Each path below is one point turned by a fixed rotation once a step. After each direction that follows a path, write how fast that rotation turns it, in deg/step (0 if it stays still).
Each turn is a multiple of 5 degrees from 10 to 175, or 0.
Each row of a path follows its step; steps can be skipped.

step 0: |  174 |   47 |   66 |   37 | -124 | -124 |   23 | -246 | -123 |   43 |  135 | -102 |  -72 |  205 |  -54 | -279 |   38 |  126 |   56 |  -70 | -434 |  225 | -185 |  -29 | -123 |   -5 |  130 |  196 | -422 |  151 | -279 |  208 |  309 | -200 |  239 |   58 |  -34 |   60 |  -43 |   46 |  -50 |    4 |   28 |   77 |  190 | -179 | -378 |  -13 |  -72 |  200 | -375 |  140 |  311 |   26 |  204 |   -7 |  -20 |   39 |
step 1: |   40 |  101 |  286 |  227 |  -22 |  312 |   46 |   32 |   -1 |  187 |   -4 | -191 |  180 |   -7 | -111 | -283 |  140 |   91 | -218 | -123 |  -91 |   83 | -214 |  -39 | -139 | -181 |  204 |  134 | -177 |  -24 |  318 |   22 |   72 | -213 | -167 | -159 |  205 |  311 | -324 |   23 | -192 |  -84 |  -11 |   20 |   63 |  209 | -131 | -331 | -247 |   24 | -159 | -104 |  107 | -192 |  166 |  354 | -182 |  145 |
step 2: | -109 |  -29 |  202 | -132 | -146 |   60 |   58 |  239 |  143 | -158 | -152 | -425 | -345 |  336 |  129 |  -89 |  -49 |  138 |   50 | -126 | -214 |    4 | -115 | -141 | -112 | -265 |  154 |  -31 |  -89 |   51 |  222 |  106 | -223 |  -68 |   18 |  231 |  211 | -148 | -139 |  202 | -426 |  -13 |  205 |   43 | -161 |  197 | -199 | -258 |   42 |   85 |  278 |  182 |   35 |    3 |   94 |   82 |   41 |  -65 |
step 3: |   31 | -102 | -388 | -239 | -192 |   17 |   12 |  216 | -319 | -231 |  -32 |  -74 |  125 | -156 |    5 | -299 |   70 |   41 |   65 | -318 | -373 |   79 |  -13 |  -18 |  199 | -180 |  -74 |  -44 | -337 |  132 | -210 |  144 |   61 |  -50 |   10 |  107 |  -58 |   81 |  -76 |   98 |  -52 |  -10 |  245 |   85 |  136 |   60 | -283 | -248 |  -36 |   63 |  115 |  112 |  242 |   16 |  480 | -100 |  -42 | -131 |
step 4: | -271 |   10 |   66 |   -4 |   13 |  335 |   10 |  -54 |  -35 |  199 |  153 | -178 |  196 |  281 | -148 |   39 |  320 | -136 | -268 | -217 | -172 |  -60 |   17 | -245 |  166 |   34 |   99 |  106 |  -67 |  -96 |   59 | -233 |   39 | -128 |  147 |  154 |  -68 |  296 | -153 |  275 |  -25 | -133 |   15 |  -83 |  312 |  -32 | -208 | -180 | -212 |  -13 | -194 |   37 |   25 |  135 |  449 |  155 | -128 | -278 |
step 5: | -263 |  119 |  305 |  133 |  -91 |    4 |  136 | -173 |  112 |  -26 |   70 | -227 | -333 |  140 |  184 | -143 |   61 |  -72 |  185 | -194 | -249 | -148 |   57 | -168 |  -39 | -188 |  404 |   63 |  -98 |   89 | -162 | -103 |  -39 | -142 |  213 |  -88 |  -76 |  167 | -233 |  253 | -287 |  130 | -300 |   86 |   -5 |   60 | -389 | -110 |   79 |   93 |  -34 |  179 |  221 | -301 |  -28 | -118 |  -91 |  -79 |
step 6: |  -11 |  228 |  -35 |  -22 | -147 |   64 | -239 |  122 |  -43 |   44 |   51 |   75 | -115 | -135 |   19 | -407 |  -35 |  148 |  155 |  -11 | -405 |  154 | -156 |  204 | -305 |  -63 |  158 |  289 | -561 |  125 |  201 |   48 |   55 |  -87 |  139 | -116 |   -1 |  -11 |   66 |   62 | -128 |  -84 |  110 |  250 |  168 |  136 | -298 | -227 | -105 |  234 | -197 |   91 |  -63 | -102 |  265 |    0 |   -5 |   26 |
step 7: |   54 |   27 |   37 |  -63 |   33 |  241 |  188 |  279 | -206 |  296 | -159 | -486 |  135 |   98 | -159 |  -94 | -114 |  192 |  -12 |  -27 | -105 | -139 | -204 |   86 | -255 | -128 |   15 |   34 |   -7 | -246 |  276 |   91 |    0 |  -78 |    6 |  194 |  121 |  258 | -125 |  234 | -113 |  -74 |  141 | -117 |  300 |  200 | -177 | -208 |  -87 |  213 |  -29 |  -90 |  269 |   -7 |  182 |  298 | -127 | -173 |
step 8: | -105 |  -41 |  125 |  -63 | -181 |  102 |  -98 |  -10 | -149 | -102 |  -58 | -292 | -210 |  184 |   20 | -396 |   84 |  242 |   68 | -279 |   83 |  -83 |  124 | -428 |   92 | -263 |  153 |  -87 | -115 |  -35 | -216 |   66 |  119 | -231 |  -23 |  356 |  -65 | -121 | -292 |  226 | -181 |  120 |  128 |  -30 |   93 |  108 | -186 | -315 | -163 |  111 |  221 |  217 |  147 |  135 |  -80 |   16 |  185 |  -73 |
step 9: | -145 |   -8 | -158 | -141 | -195 |  226 | -134 |  118 |  -23 |  164 |  145 |  104 |   85 | -160 |   84 | -342 |  374 | -113 |  125 | -401 | -472 |    8 |  -96 | -208 |  218 |  -44 |  -79 |   26 |  -37 |  149 |  -88 |  -45 |    9 |  -42 |  -89 | -110 |  211 |  -52 |  -74 |  224 | -260 |   88 |  106 |  305 |  125 |  -24 | -249 | -141 | -199 |   74 |  -77 | -102 |    3 | -185 |  371 |  -25 |  174 | -186 |
step 10: | -268 |   42 | -106 |   59 | -114 |  304 |  217 |    1 |  110 |  199 |  -37 | -418 | -107 |  224 |   78 |   99 |    9 |  -98 | -118 | -166 | -315 |   59 |  -53 | -151 | -269 |   -6 |  135 |  343 |   10 |  -43 |   80 | -323 |   23 |  163 |    7 |  -32 | -230 |  276 |   90 |  261 |  -32 |   45 |   48 | -113 |   81 |  196 | -338 | -165 |  -26 |  162 |  -83 | -209 |   67 |   49 |  387 | -175 | -111 | -119 |
|   73 |   16 |  -26 |   -8 |   87 |    8 |   -7 |  -20 |   62 |  -38 |  -14 |   22 |   17 |   73 |   14 |  -24 |  -56 |   14 |  -39 |  -48 |  -80 |  -12 |   36 |   -9 |    2 |  -95 |   -2 |  -22 |   32 |  -83 |  -54 | -108 |  -78 |  -42 |   44 |   12 |   27 |    0 |   -9 |  -66 |  -23 |   -1 |  -26 |  -54 |  -20 |   15 |  -27 |  -40 |   57 |   96 |   15 |   76 |   13 |   10 | -103 |  -66 |   80 |   12 |
125
|   -7 |  -45 |    8 |  -48 |   37 |   64 |  -72 |   69 |   55 |   57 |  -14 |  -10 |   57 |    0 |   -2 |   66 |   33 |  -43 |  -69 |   -2 |  -45 | -100 |  -93 |   10 |   -9 |  -15 |   16 |  -59 |   65 |  -51 |  128 |  -46 |  -44 |  -27 |   79 |   12 |   27 |  -42 |  -20 |    2 |    4 |   14 |   18 |   30 |   -5 |    1 |   31 |   40 |   -9 |  -31 | -105 |  -34 |  -58 |  -53 |   36 |   71 |   31 |  -42 |
135
| -12 | -45 | 158 | -43 | -32 |  16 |  51 | -15 | -43 | -16 |  -7 |  98 | -83 |   8 |  70 | -41 |  -1 | -25 |  -2 |  37 |  -3 | -78 | -32 |  25 |  70 |  59 |  20 | -83 | -56 | -45 | -36 |  28 | -50 | -38 |  -1 | -50 |  -9 | -90 |  25 |  47 | -35 | -58 |  51 | -10 | -19 |  69 |  -6 | -60 |  33 | -26 |  -2 | -44 | -14 | -11 | -28 | -73 |  42 | -17 |
115
|  -52 |   20 |   44 |   29 |    7 |   17 |    9 |  -42 |   43 |  -22 |  -22 |  -31 |    3 |  -11 |  -59 |  -80 |   68 |  -15 |  -80 |  111 |   77 |  -58 |  -49 | -110 |  -17 |  -64 |   11 |  -50 |   -8 |  -43 |   32 |  -34 |   55 |  -59 |  -19 |   32 |   22 |    3 |  -35 |   -4 |   15 |  -45 | -116 |  -59 |   38 |  -31 |   44 |  -11 |  -47 |  -41 |  104 |   15 |   10 |  -41 |  -27 |  -47 |  -55 |   -6 |
110
|   20 |   47 |   17 |   45 |  -38 |   14 |    0 | -107 |   80 |  151 |   30 |   12 |    7 |   11 |    4 |  -13 |   41 |  -51 |   -2 |  -53 |    6 |   -3 |  -28 |  -71 |  100 |  -22 |   -1 |  -15 |  -25 |    3 |  -78 |   41 |   49 |    2 |   40 |  -74 |   52 |   43 |  -48 |   50 |   41 |   20 |   -9 |    8 |  -26 |    3 |  -42 |   64 |   -2 |  -65 |  -26 |   29 |   -6 |   50 |  -36 |   55 |  111 |   59 |
85
|  78 |  48 |  51 | -55 |  74 |  -2 |  -1 |  -3 |  34 |  -8 |  -4 | -81 |  15 | -63 |  -1 | -14 | -48 | -25 | -67 | -37 | -47 |  21 | -74 | -62 |  11 |  15 | -88 |  19 | -33 |  21 |  -1 |  38 | -13 |  -2 | -52 | -38 | -41 | -58 |  93 |  14 |  97 | -32 | -21 | -29 | 100 |  78 |  -4 |  94 |  28 |  40 | -36 |   2 |  60 |  44 |  67 | -54 | -27 | -16 |
110
|   73 |  -18 |   44 |   44 |  -25 |  -10 |   44 |   60 |  -59 |   30 |  -26 |  -65 | -112 |  -26 |   12 |  -36 |   56 |   26 |  -90 |   -3 |  -34 |  100 |  -32 |   67 |   16 |    4 |  -87 |  -20 |   68 |    3 |   35 |  -33 |   39 |  -50 |  -19 |   16 |   -5 |  -13 |   22 |    2 |   56 |   61 |  -73 |   73 |  -41 |  -39 |   32 |  -97 |  -20 |  -14 |   18 |    9 |   25 |   29 |  -13 |   34 |  110 |  -25 |
55

step 0: |  101 | -216 |   12 |  -46 |   16 | -512 |  117 | -142 |  -94 |  150 |  -46 |   45 |  -96 |   83 | -280 |   56 |  -17 | -202 |  -86 |  -66 | -315 |   33 |  -44 |  227 |   37 | -144 |  127 |  436 |   17 |  127 | -123 |   15 | -156 |   -7 |  -54 | -137 | -273 |  340 | -265 |  -51 | -122 | -307 |  -22 |   27 |  198 |  161 | -373 |  -61 | -122 |   87 |  -72 |   46 |   50 |  -98 | -330 |  193 |   56 |   18 |
step 1: | -141 |  179 | -264 | -110 |   69 | -329 |  122 | -412 |  201 |   63 |  -41 |  115 | -163 |  309 | -112 | -122 | -295 |  -34 |   -2 |   53 |  -45 |   14 |  -85 | -221 |  -62 |  -87 |  247 | -203 |  -65 | -147 |  -76 |  -59 | -256 |  -54 | -439 |   60 |  -13 | -172 |   64 |   86 |   18 |  -69 |  178 |  -55 |  -98 |  130 | -292 |   49 |  162 |  123 | -240 | -180 |  -28 | -121 |  139 | -232 | -407 |  -26 |
step 2: |  -21 |  307 | -123 |  -87 |   61 |  187 | -241 | -142 |  124 |  311 |  -90 |  164 |   48 |  386 |  147 |  -75 | -199 |   59 |   93 | -117 |  261 |  -94 | -125 |  168 |  327 |  214 |  164 | -240 | -223 | -125 |   36 |  167 | -154 |  -83 |   96 |  -34 |  227 |    1 |  -40 |  378 |  262 |  -42 |  228 |   54 |   60 |   41 |  248 |  310 | -132 |   47 |  103 |  103 |  158 |  -89 | -165 |  189 |  135 | -152 |
step 3: |  -65 |   96 |  -21 |  113 |   63 |  -56 | -237 |  417 |  -39 |  -18 | -153 |  120 |   83 |  156 |   10 |   44 |  134 | -203 | -169 |  267 |  312 | -336 |  257 |  129 |   99 | -123 |  310 | -176 |  157 |  146 |  -47 |   90 |  131 |   82 |  389 |   96 | -262 |   31 |  194 |  188 |   42 | -215 |  243 |  -99 |  198 | -105 |   25 | -476 |   40 |  -65 | -120 |   -6 |    6 |  -20 | -163 |  128 |  108 |    2 |
step 4: |  132 |  265 |  399 |  -79 |  -92 | -112 |  117 |  109 | -332 | -163 |   45 | -323 | -243 |  157 | -298 | -160 |  185 |  106 | -151 |  -20 |   25 |    0 | -286 | -103 |   31 |   99 |  274 | -241 |  221 |   59 |   76 |  130 |  230 |  119 |  -22 | -262 | -103 |  132 |   29 |  -34 |  -48 |   61 | -232 |  159 | -152 |   10 | -276 | -242 |  125 | -194 | -101 |   26 |  -14 | -329 | -230 | -128 |  -38 |  -51 |
step 5: |  161 |  -38 |   64 |   26 |  -82 | -104 | -188 | -232 | -108 | -156 |    8 |   96 | -260 |  179 | -130 |   18 |  333 |  350 |  -31 | -251 |   58 |  -60 |  129 | -228 | -222 |  202 | -177 |   69 | -208 | -125 |  -34 |   57 | -250 |  162 |  183 | -437 |  -51 |  202 |  -37 |  219 |   69 |  178 |   63 |   49 |  207 |  178 | -146 |  128 |  -79 |  183 |  -20 | -244 | -142 |  232 |   54 | -297 | -250 | -203 |
step 6: | -128 | -317 | -126 |  328 |   46 |  244 |    6 | -338 |  -86 |  247 |  249 |   57 | -104 |  -48 |   32 |  -88 |   18 |  222 | -133 |  -35 |  329 | -182 |  168 | -146 |  168 | -396 |  128 |  -54 |  -19 |   35 |    1 | -130 |  154 | -113 | -116 |   52 |   87 |  -51 |   24 |  310 | -294 |  -92 |  213 |  139 |  -15 |  279 |  230 |   37 | -143 |  -46 |  165 |  114 | -100 |  249 |  -67 | -330 |   21 | -167 |
step 7: |   -4 | -139 |  269 |  246 |  168 |  -55 |  238 |   80 |   -7 |  329 | -148 |   31 |   78 | -178 |  110 | -183 |  153 | -177 | -133 |  318 | -105 | -249 | -108 |   39 |  334 |   45 |   84 |  -88 |  -52 |  -40 |  -89 |  207 |  -31 |   25 | -114 |  -37 | -132 |  176 |  222 | -174 | -120 | -311 | -216 |  138 |  333 |  438 |  130 |  171 |  122 |   25 |  214 |   81 |  -31 |    1 |  -30 |  355 |   15 |  -82 |
step 8: |  123 | -209 |  -46 | -141 |  171 |   17 | -229 |   63 |  208 |   69 | -382 | -109 | -140 |  158 | -283 |   18 | -139 | -287 |   20 |   97 | -149 |  -21 |  229 |   12 |    3 |  136 |  369 |   66 |  301 |   14 |  -73 | -104 | -407 |   25 | -184 | -167 | -195 |   27 |   15 | -170 |  -95 |   22 | -359 |  319 | -258 |   87 |  -16 | -115 |  122 |   15 | -186 | -211 | -138 |  115 | -135 |  113 | -225 |  -33 |
step 9: |   95 | -199 |  -46 |   72 | -162 | -199 |  105 | -105 |  -38 |  265 | -269 |  -75 |  -89 |  247 |   19 |  193 | -317 |  283 |  131 | -432 |  -33 |  266 |   55 |   43 |  110 |   25 |  258 |  -15 |  190 | -105 | -110 |  125 |  -97 |  -92 | -200 | -101 |  -65 | -259 | -412 |  270 |  323 |  114 |  169 |  178 |  246 |   39 | -193 |  -26 | -104 |   -2 |  -36 |   -4 | -113 | -231 |  -91 |  -48 |   38 |  147 |
step 10: | -204 |  225 |   86 |  292 |  157 |  152 |   34 |   37 |   77 | -139 | -112 |  191 |   41 |  229 |  -87 |  168 | -124 |   23 |  -47 |   84 |  145 | -110 |   46 |  163 |    2 | -178 |   15 |   62 |  126 | -398 |  -56 |   76 |   43 |   56 |   -7 |  156 |  143 |   -8 |   82 |   39 |  221 | -409 |  657 |    4 |  172 |   74 | -234 |  195 |   82 |  321 |  -57 | -119 |   90 | -125 |  -50 | -198 |   11 | -211 |
|   28 |  -52 |  -28 |   53 |  -26 |  -77 |   81 |   -2 |  -96 |    4 |   19 |   61 |  -14 |   26 |  -56 |   26 |  -23 |  -10 |   80 |  -14 |  -24 |    4 |   -6 |  -54 |    4 |  -22 |   50 |   24 |   69 |  104 |   58 |   49 |  105 |  -31 |   -4 |   59 |   23 | -106 |   68 |   52 |   22 |  -43 |   29 |  -57 |   11 |   21 |  -16 |  -32 |   29 |  -41 |   72 |   14 |  -37 |   32 |   -8 |   24 |  -70 |   64 |
125
|   15 |  -16 |  -23 |   38 |   74 |  -16 |  -17 |   -9 |   66 |  -70 |  -15 |   -7 |  -22 |   18 |   36 |    6 |  -22 |   68 |  -23 |   18 | -142 |  -12 |  -33 |    8 |  -28 |  -30 |   -3 |   29 |  -55 |   17 |  -64 |   39 |   74 |   20 |   67 |  -52 |  -16 |  -25 |   11 |   97 |   12 |  -48 | -103 |   62 |  -79 |  -12 |  -24 |  -30 |   47 |   -7 |  -52 |  -38 |  -90 |  -38 |  -44 |   21 |   69 |   76 |
85
|  -24 |   62 |    3 |  -33 |  -97 |   61 |  -39 |   23 |   31 |   22 |   41 |   21 |  -21 |   14 |  -58 |   14 |  -23 |   32 |  -26 |  -28 |  -25 |  -36 |   35 |   36 |  -47 | -139 |  -43 |  -50 |   -7 |  -13 |  -62 |   83 |   55 |   63 |  -82 |  -15 |  -56 |    1 |  -24 | -105 |  -36 |  -85 |    5 |  -44 |   74 |   18 |   20 |    3 |   42 |  -21 |   25 |   39 |   -7 |   14 |  -78 |    7 |   -1 |   87 |
110
|  -71 |  -52 |   20 |  -76 |  -38 |  -27 |   32 |   46 |   23 |  -21 |   17 |    6 |   17 |    4 |   35 |  139 |   14 |   24 |  -38 |    7 |   31 |   41 |   56 |  -42 |   36 |   10 |   17 |   34 |   20 |    1 | -139 |   47 |   25 |  -13 |   15 |   24 |   50 |  -12 |   84 |   62 |   22 |  -18 |   61 |   25 |   -1 |   62 |   70 |   51 |  -37 |  -44 |  -27 |   55 |   62 |   30 |  -20 |  -52 |  117 |  -20 |
100
|  21 | -15 | -27 | -49 |  39 | -18 | -15 |   3 | -87 | -57 |  -8 | -29 |  49 | -62 | -51 |  60 | -92 | -54 |  11 | -78 |  28 | -50 |  16 |  63 |   2 |  51 | -79 |   9 | -41 | -49 |  27 |  33 |  22 |  40 |  26 |   4 | -10 |  29 |  69 |  57 | -70 | -37 |   6 |  59 |  19 |  -1 |   8 |   2 | -13 |  98 | -44 | -74 |  61 |  97 | -90 |  42 | -60 |  26 |
140
|   63 |   20 |   32 |  -26 |  -32 |  -37 |  -27 | -130 |  -14 |  -40 |   36 |   52 |  -27 |  -17 |  106 |   40 |  -17 |   54 |  -17 |  -66 |   25 |   30 |  -34 |  -29 | -119 |   -4 |   61 |   -6 |   21 |   10 |   24 |  -28 |  -81 |   50 |  -17 |   55 |    9 |  -65 |   18 |  -27 |   37 |  -41 |   -2 |   48 |   37 |   -3 |   76 |   36 |  -76 |   54 |   -8 |  -63 |  -32 |  -75 |  -48 |  -67 |  -29 |   37 |
90
|  -40 |   20 |  -30 |    2 |  -32 |   78 |  123 |   29 |   65 |  -33 |   68 |  -67 |  -30 |   31 |    1 |  -69 |  -27 |  -19 |  -31 |  -79 |   51 |  -71 |    5 |   21 |   -4 |   -3 |   23 |    2 |   73 |   -8 |   13 |  -52 |   -5 |  -43 |  -71 |   51 |   10 |  -16 |   39 |   49 |  -39 |   73 |  -36 |   21 | -126 |  -17 |   16 |    8 |  -23 |    8 |  -13 |   62 |  -51 |  -13 | -129 |  -26 |  -24 |   11 |
155
